One turn sends every row of this set to another row. A few are shown first. Where does it send the rows asked after them?
luzad: [ 12  16  12 -53  45  -1  -3  17 -40   7  10 -21   8]
nefa: [ 14 -24 -83 -26  16   1  17  10  18 -28 -17 -19  10]
Roliv: [ 36 -29  -7 -61  13   7  -6  20 -54 -32 -71   4   5]
Kide: [ -1 -28 -20 -25  20  27 -48  47  -4  -4  -1 -30  -1]
Nifis: [ 59 -25 -33 -12  10  29  22 -18  -8 -37 -37  -2 -32]
Gisuv: [  4   7 -28 -78  -8  -4  24  -9   1 -62 -24 -22   8]
Punom: [ 27 -23 -44 -33   4   0 -52  34  -8 -57  -8 -10  35]
nadin: [ 35 -23 -27  -4  21  52  24  -4 -10 -45   7  16 -18]
das: [ -7 -42 -26 -41  41  47  20  23 -39 -22 -33   9 -19]
pidez: [ 26   8 -49 -56   2 -16  31 -29   9 -29  -1 -14  12]
vor: [ 30 -31 -13 -34  42  37  12 -10 -54 -19 -23  -7 -39]
Movom: [ 47  -8 -20 -81   3 -12  25 -22   9 -33  -3 -38   1]
luvus: [ -1  11   4 -73  24  13  32  -9  -2 -32  23 -10   4]
bife: [  5  -3   7 -50  31   8  49 -11  -5   6  -6 -27  -1]
dor: [ 19 -49 -52 -64  -5   5   7  -4  36 -26 -18 -24  10]
Zon: [ 22 -18  13 -59  16   4  -5 -12 -39 -15  38  -1  26]
niruv: [ 79 -11  -8 -23  -7  12  -2  -8 -25 -55 -31  11   7]
mupum: [ 14 -25 -55 -43 -11   0  -7   7  37 -42 -14   3  33]
Lamis: [ 56 -40 -15 -34   1  30 -10  16  -1 -66 -54   8 -11]
kopa: [ 29  -2  15 -61  32  22  24   6   8 -21  28 -36 -12]
bizi: [ 29 -33 -10  -5  43  13 -26  32 -15  11   9 -15  26]
zozu: [ 28  14  12 -43  28  11 -30  28 -31 -10  14 -44 -11]
ropu: [ 27 -27 -23 -43  51   5 -13  40 -36 -12  35  -3  25]
Tuv: [ 26   3 -31 -41  14  25  -6  -6 -70 -58 -17   1 -21]
duro: [  8   0 -57 -31  -1  -5  12  50  18 -22 -38  -8  12]
felin: [  0 -17   5 -38  33  15 -40  53 -12  -7  -2  -4  29]
zek: [ 17 -34 -56 -45  -8  -7 -48  19  -3 -16 -32 -32  13]
vas: [ 28 -45   5 -55  33  39 -20  24 -48 -48 -39   3 -18]
kimil: [  3   8 -20 -48 -36  -7  20  -1  15 -26 -34  -6  13]
vinol: [ 30 -19  -4 -44   6  44   7 -21 -29 -67 -19   2 -35]
liga: [ 18  -2  44 -57  18   8 -20  12 -33 -23   2 -19  24]
dute: [ 46 -55  -3 -22  20  33  24  20   6 -18 -46  19   9]
Dekit: [ 56 -51 -24 -23  37  23  -5  26 -26 -18 -58  -1 -16]
fum: [ 27 -20 -48 -22  10 -14 -41  34  -1  -3 -27  -7  37]
fub: [ 22  -9 -48 -46  27  -5 -22  71 -17 -40  -7  -6  24]
zisip: [  8 -10   4 -44 -12   4  29 -32  -4   3   8  -3  14]

duro goes to fub
fum goes to felin
Where do these go?
kopa goes to Movom
niruv goes to dute
nefa goes to Punom
vas goes to vor

